Each path below is one point turned by a fixed rotation once a step. After each direction that follows a path, write how fast that rotation turns it, in deg/step (0 if it stays still).
Each turn is a multiple of 5 degrees from 10 to 175, or 0.
Each row of a path follows its step; steps can be skipped.

step 4: [-1.14  1.80 -1.47  0.16 -2.30  0.17 -0.47 -0.19 -2.64  0.21  1.68  0.22
  0.97  1.03  3.19  0.77 -2.48 -0.38  1.13  1.44 -1.65 -0.94  1.53 -1.17
  2.52 -0.87 -1.05  3.08 -1.40  0.56 -2.18 -0.42  1.42 -1.16  0.15 -1.70]
step 6: [ 1.06  1.47 -0.73 -1.68 -1.35 -1.15 -1.10  1.76 -1.70 -2.53 -1.81  0.78
 -0.71 -1.10  0.32 -0.20  0.01 -0.01 -0.49  2.39  3.66  4.35 -0.07  0.86
 -0.44  1.14  1.35 -0.40 -1.78  0.23 -0.01  0.91  1.25  0.64  0.87 -2.83]
step 7: [ 0.45  1.78  0.68  0.00  0.42 -1.15  1.40  2.16 -1.43 -0.83 -3.67 -2.12
  1.78  1.37 -0.33 -0.97 -1.25 -1.26 -0.45 -4.27 -2.47 -1.53 -1.00 -0.13
 -0.15 -0.43 -1.06  2.92 -0.18 -1.25  0.99 -0.30  0.76 -0.90  0.37  1.21]
step 9: [-1.01 -1.38 -0.03 -2.11 -0.11 -0.14 -2.11  0.32  0.28  1.49 -2.13  2.50
 -3.44  1.74 -0.52 -0.53 -0.83 -2.39  0.91 -2.12 -0.71  1.70 -0.50  1.42
 -0.31  1.43 -2.62 -2.70  1.59  0.78  1.95 -0.05 -0.33  0.36  1.86 -0.37]
step 11: [ 0.38  1.85 -0.30  0.01  0.30  0.66  0.11  0.40  3.73  2.01  0.85 -1.34
 -1.13  2.19 -0.32 -0.99 -0.17 -0.51 -0.49 -0.63  2.37 -0.63  3.29  1.03
  0.95 -0.56 -2.21 -0.22 -0.05 -1.02 -0.44 -1.41 -0.07  0.53 -4.05  2.78]
step 12: [-3.00 -0.53 -0.73  0.31 -2.49 -0.88 -2.18  0.59 -0.62 -0.37  2.76  1.33
 -0.74 -2.74  0.47  1.96 -1.16 -0.31  0.23  0.94  0.53 -1.60  1.89  1.09
 -2.07 -0.25 -1.81 -0.45 -2.38  1.16  1.25  0.66  1.03 -2.22  1.80 -1.53]
step 13: [-0.41 -0.63  1.87  1.51  2.33 -1.52  0.58 -0.52  2.38 -0.35 -1.29  1.52
  1.68  0.14  0.04  2.56 -1.42 -0.35  2.00 -1.73 -0.44  0.30  0.92  0.60
  1.24  1.69  3.09  2.53  0.09  0.60  2.83  0.33  0.81  2.75 -2.07 -0.28]
step 16: [ 1.68  0.10  0.54  0.22 -0.53  0.17 -1.42 -2.26 -0.61 -2.68 -1.35  1.00
  2.47 -0.28  0.21  3.45  3.14 -0.88  1.32 -1.06 -0.82 -0.31 -0.10 -0.57
  0.02  0.28  2.73 -3.44 -0.43  0.71 -1.14 -0.94 -0.57 -2.87 -1.09  0.05]
step 18: [ 0.58  1.18  1.05  2.01 -2.22 -1.65  0.16  0.86 -0.71 -2.65 -1.03 -2.49
 -0.07 -2.19 -0.49 -0.28 -1.28  2.82 -1.51 -1.06 -0.86 -2.07 -0.45 -0.35
 -2.70  0.64 -2.69 -1.52  1.63 -0.60 -0.03  1.91 -2.78 -0.93  0.07  0.55]
Directions:
[ 0.46  0.46 -0.58  0.76  0.81 -0.48 -0.29 -0.74 -1.20 -0.28 -0.87 -0.50
  0.03 -0.30  0.38  0.10  0.60 -1.36 -0.86 -0.10  0.03  0.79 -0.95  0.44
 -0.31 -0.20  0.39  0.33  0.10  0.28 -0.27  0.17  0.53 -0.28 -0.38 -0.14]
40
[-0.24  0.07  0.30  0.12 -0.41  0.55  0.37 -0.34 -0.72  0.00 -0.82 -0.09
  0.61  0.55 -0.56  1.71 -0.39  0.30  0.24 -1.08 -0.44 -0.20 -0.01 -0.47
  0.54 -0.22  0.48  0.56 -0.38 -0.25 -0.59 -1.19  0.37  0.38 -0.13 -0.56]
120
[ 0.21 -0.76  0.00 -0.86 -0.30 -0.56  1.04 -0.17  0.03 -0.51 -0.09 -0.23
 -1.36 -0.26 -0.02  0.47 -1.18 -0.51 -0.80  0.41 -0.46  0.90  0.40  0.08
  0.14 -1.09 -0.10 -0.19 -0.54  0.35  0.25 -0.56 -0.40 -0.25  0.20  0.29]
130
[ 0.49  0.24  1.01  0.85 -0.77 -0.49 -0.06 -0.64 -0.15 -0.11  0.67 -0.53
 -0.24  0.70  0.61 -0.48 -0.74 -0.08  0.22 -0.61  1.59 -0.42 -0.31 -0.29
  0.04 -0.29 -0.15 -0.38 -0.19  1.31 -0.05 -0.35 -0.03  0.02 -0.11 -0.48]
55
[-0.49 -0.27  0.62 -0.54  0.59 -0.44 -0.28  0.68  0.11 -0.18  0.71 -0.21
 -1.08 -0.35 -1.10 -0.24  0.19 -0.59  0.23 -0.75 -0.03  0.03 -0.92 -0.75
  0.96  0.67 -0.31  0.56  0.00  0.08 -0.11 -0.11  0.48 -0.23 -1.30  0.14]
175
[-0.55 -0.33 -0.39 -0.12 -0.23  0.19 -0.21  0.96 -0.85  0.10  0.61  0.30
  0.64 -0.36  0.96 -0.47 -0.10  0.27  0.01 -0.78 -0.80  0.38 -0.53 -0.11
 -0.54 -0.94 -1.01  0.59  0.37  0.47  1.09 -0.57 -0.13 -0.01 -0.21 -0.81]
135
[ 0.13  0.89  1.01 -0.37  0.76 -0.12 -0.51 -0.47  0.89 -0.74  0.36  0.52
  0.46  0.37  0.24 -0.22  0.05  0.66 -1.06  0.09 -0.67  0.02  0.24  0.04
  0.34 -0.41  0.47  0.42  0.92  0.49  0.07 -0.89  0.78 -0.85  0.28  0.33]
125
[-0.24 -0.37  0.84 -0.69  0.84  0.79  0.25 -0.08 -0.23 -0.39  0.00  0.21
  0.32  0.03 -0.27  0.38 -0.22 -0.19  0.96  0.00  0.34  1.17 -0.25  0.37
 -0.45  0.66  1.07 -0.94  0.16  0.71  1.25  0.31  0.35  0.16  0.24 -0.58]
100
